In the rows, zero is written as 128.
Where one turn sends some rows of the set: a few examples, then the rows asked:
buf: [117 114 150 107 142 140 122 141 114 118 114 127 119  94 150 137  94 121
 142 113 129 125 169  86 142 106  83 123 132 100 113  89 123 141 117 119
 131 146 138 144 136 124 103 155 141 114 109 104 155 149  84 119  97]
Rer: [116 107 140 128 140 132 135 169 127 123 110 143 156 102 149 139 114 146
 115 117 116 128 171 112 126 151 120 121 121 122 131 120 137 180 120 109
 109 137 145 130 117 133  81 168 112 124  87  97 159 161  88 118 120]
Duzez: [119 123 139 125 136 154 152 161 139 147 127 149 155  78 162 127 140 108
 132 150 120 139 142 137 143 153 120 159 142 106 124 126 152 143 118  93
 107 121 179 142 107 128 151 159 131 146 122  88 178 150 107  98 131]
fef: [129 128 122 123 137 157 149 124  92 120 134 111 133 114 121 117 125 114
 145 129  99 110 147  84 118 147  77 149 129 119 106  98 136 126  89 137
 123 129 126 134 116 123  98 128 121 114 110  93 167 104  96 113 124]
Bot: [136 103 146 144 140 153 109 126 111 146 149 144 153  88 145 115 142 127
 149 136 135 121 134 132 115 123 106 150 123 117 144 121 110 138 108 128
 118 105 145 168 122 126  78 158 121  89 119  89 150 133 132 163 131]
rumu: [142 142 145 112 121 147 127 156 125 111 124 161 131  95 132 119  72 101
 130 152 117 108 157 110 135 120  95 101 143  62 165 107 125 126 123 124
 102 109 177 123 128 152  99 137 108 119 100 107 165 122 114  91 139]
keda: [114 103 159 132 103 146 137 172 131 128  86 154 119 104 149 129 111 105
 140 106 122  95 164 111 126 141  87 123 133 112 152 149 112 116 123 114
  96 129 173 129 113 131 113 130 124  82 131  83 145 138 124 101 129]
fisos: [139 148 133 126 129 150 122 143 127 138 130 130 151 102 141 150 153 118
 110 138 118 121 155 104 130 124  73 129 121 107 119 165 140 144 126  90
 115 118 148 148 118 111 108 152  81 112 105  89 158 116 124  93 172]
Pegen: [127 117 137  87 105 155 132 154 120 129 107 148 133  93 150 141 130 118
 131 131  93 136 142 104 157 139 100 149 141 107 127 103 122 115 144 135
 117 132 175 152 110  98 124 147 141 143 104  94 160 141  83  81 110]
zegob: [138  89 144 121 133 146 118 143 124 126 127 139 134  95 152 145 163 111
 141 139 115 127 149 127 134 132  99 140 122 106 156 106 120  78  91 114
 112 115 170 139 122  88 114 141 154 116 111  98 149 107  98 115 102]
donu: [138  94 100 126 123 151 126 146 116 166 126 164 152 104 153 111 125  94
 152 149 106 103 112 129 125 141 119 146 140 126 157 132 110 142 116 126
 117 111 152 141 130 146 135 146 110 132 103  73 133 113 114 129 129]
vifa: [148  87 111 136 130 154 141 151 131 145 134 146 123  94 145 113 121 106
 132 146 117 120 141 107 138 130 133 149 140 106 144 168 123 148  96 118
 111 112 155 116 144 151 119 153 121 126 135 100 172 134 122 126 168]
zaro: [151 144 125 100 126 133 129 146 139 126 131 157 115  93 120 143  90 118
 141 137 120 102 152  84 126 124  84 155 145 129 158 127 109 108 103 131
 107 115 158 122 151 118 132 146 133 137 124 103 180 135 139  94 141]
dafi: [125 104 109 143 154 141 103 143 129 132 149 150 134 111 144 117 125 105
 129 158  99 133 137 122 162 138  88 119 112  92 124 125 154 154 115 111
 119 139 131 123 148 148 110 151  96 114 120 112 153 127 115  85 152]
Katab: [135 112 138 134 120 133 138 142 129 121 129 133  81 108 128 128  77 121
 114 131 133 124 155  85 134 118 107 134 143 111 144 114 104 113 138 128
 111 112 139 139 104 108 105 140 145 112 129  93 152 138 151 118 143]
raput: [139 123 122  99 125 136 143 139 131 120 144 128 129 105 136 139 111 112
 123 128 132 122 153 142 145 122 100 131 143  92 146 111 130 121 105  71
  85 124 155 161 137 153 150 160  97 100  99  89 151  97 132 118 166]
ket: [140 137 147 109 154 143 137 151 143 126 128 132 147 119 101 129 132 121
 119 133 112 135 123 149 120 150 109 143  88 123 128 130 170 120 114 114
 115  99 139 154 123 136 109 154 124  97 116  83 138 127 110 107 114]
bozi: [132 168 188 120 133 138 133 148 127 114 128 144 142 106 132 109 122 111
 169 128 139 122 155  98 141 150  79 142 139 109 130 124 142  99 146 121
 108 110 148 147 112 138 106 147 125 120 113  79 156 139 119 107 163]
sug: [170 138 122 112 145 112 133 161 146 146 141 156 181 111 125 136 111 107
 139 123  96 117 162 104 118 141 120 126 106 130 165 122 152 131 122 116
  89  96 154 143 133 123  98 168 102 133  97  91 146 135 108 117 127]
vufod: [139 110 151 160 118 125 144 139 108 147 144 141 133  86 144 107 111 123
 132  97 124 152 158 124 127 128 108 137 119 119 137 107 140 133 128 111
 119 109 162 175 108 128 109 134 100 114 114  81 156 129 165 146 140]
ginob: [126  74 145 116 133 151 130 155 121 118 139 142 125 102 143 149 127 116
 133 110 113 129 154 182 137 136  99 142 128 119 130 120 124 132 132 106
 114 127 159 151 130 135 124 129  71 115 104  92 160 132 141 120 118]
Zefi: [136 133 121 115 128 186 129 143 126 125 131 142 109 103 138 120  99 115
 166 133 121 122 147 128 134 134  68 140 153 110 124 104 135 135  95 116
 112 118 158 146 123  91 105 147 173 113 111  83 155 118 101  94 114]
faf: [139  98 128 119 118 128 134 139 123 131  99 138 129 108 125 141 133 128
 101 108 143 118 143 126 125 133  82 109 124 109 154 152 158 114 112 120
 110 110 134 159 111 155 100 162 114 119  94 114 125 106 126 112 134]
zom: [127 111 135 117 158 142 135 153 111 156 126 137 122 108 162 122  99 129
 129 149  85 136 136 103 137 116  89 148 153  89 146 104 103 117 137  89
 124 139 133 145 132 122 110 141 108 122  75  92 141 124  96 115 102]
zuz: [136 121 109 122 133 137 134 140 119 121 145 134 196 101 144 109 126 115
 135 147 109 126 151  82 128 137 128 135  93 104 133  97 117 134 118 129
 107 108 152 165 124 142 114 150  82 120 110  87 142 131 111 130 113]
dopi: [148 121 125 132 129 140 134 144 122 129 140 141 141  84 128 115 114 124
 144 108 130 123 153 156 132 138  88 133 139 104 145  71 161 178 103 109
 115 118 156 126 109 146 100 153 157 120 117  95 155 120 134 123 131]
fifi: [123 150 141 134 124 113 123 160 125 139 139 153 119 103 127 143  98 103
 129 121 134 140 178  77 146 134  88 130 127 127 161 125 116 101 130 127
 101 115 155 164 122  96 104 140 115 149 120  79 154 130 119  90 117]

Rer goes to Duzez
vufod goes to sug
keda goes to bozi
And these:
fisos goes to raput
ginob goes to ket
Zefi goes to buf
donu goes to Bot
fef goes to zom
Katab goes to fifi

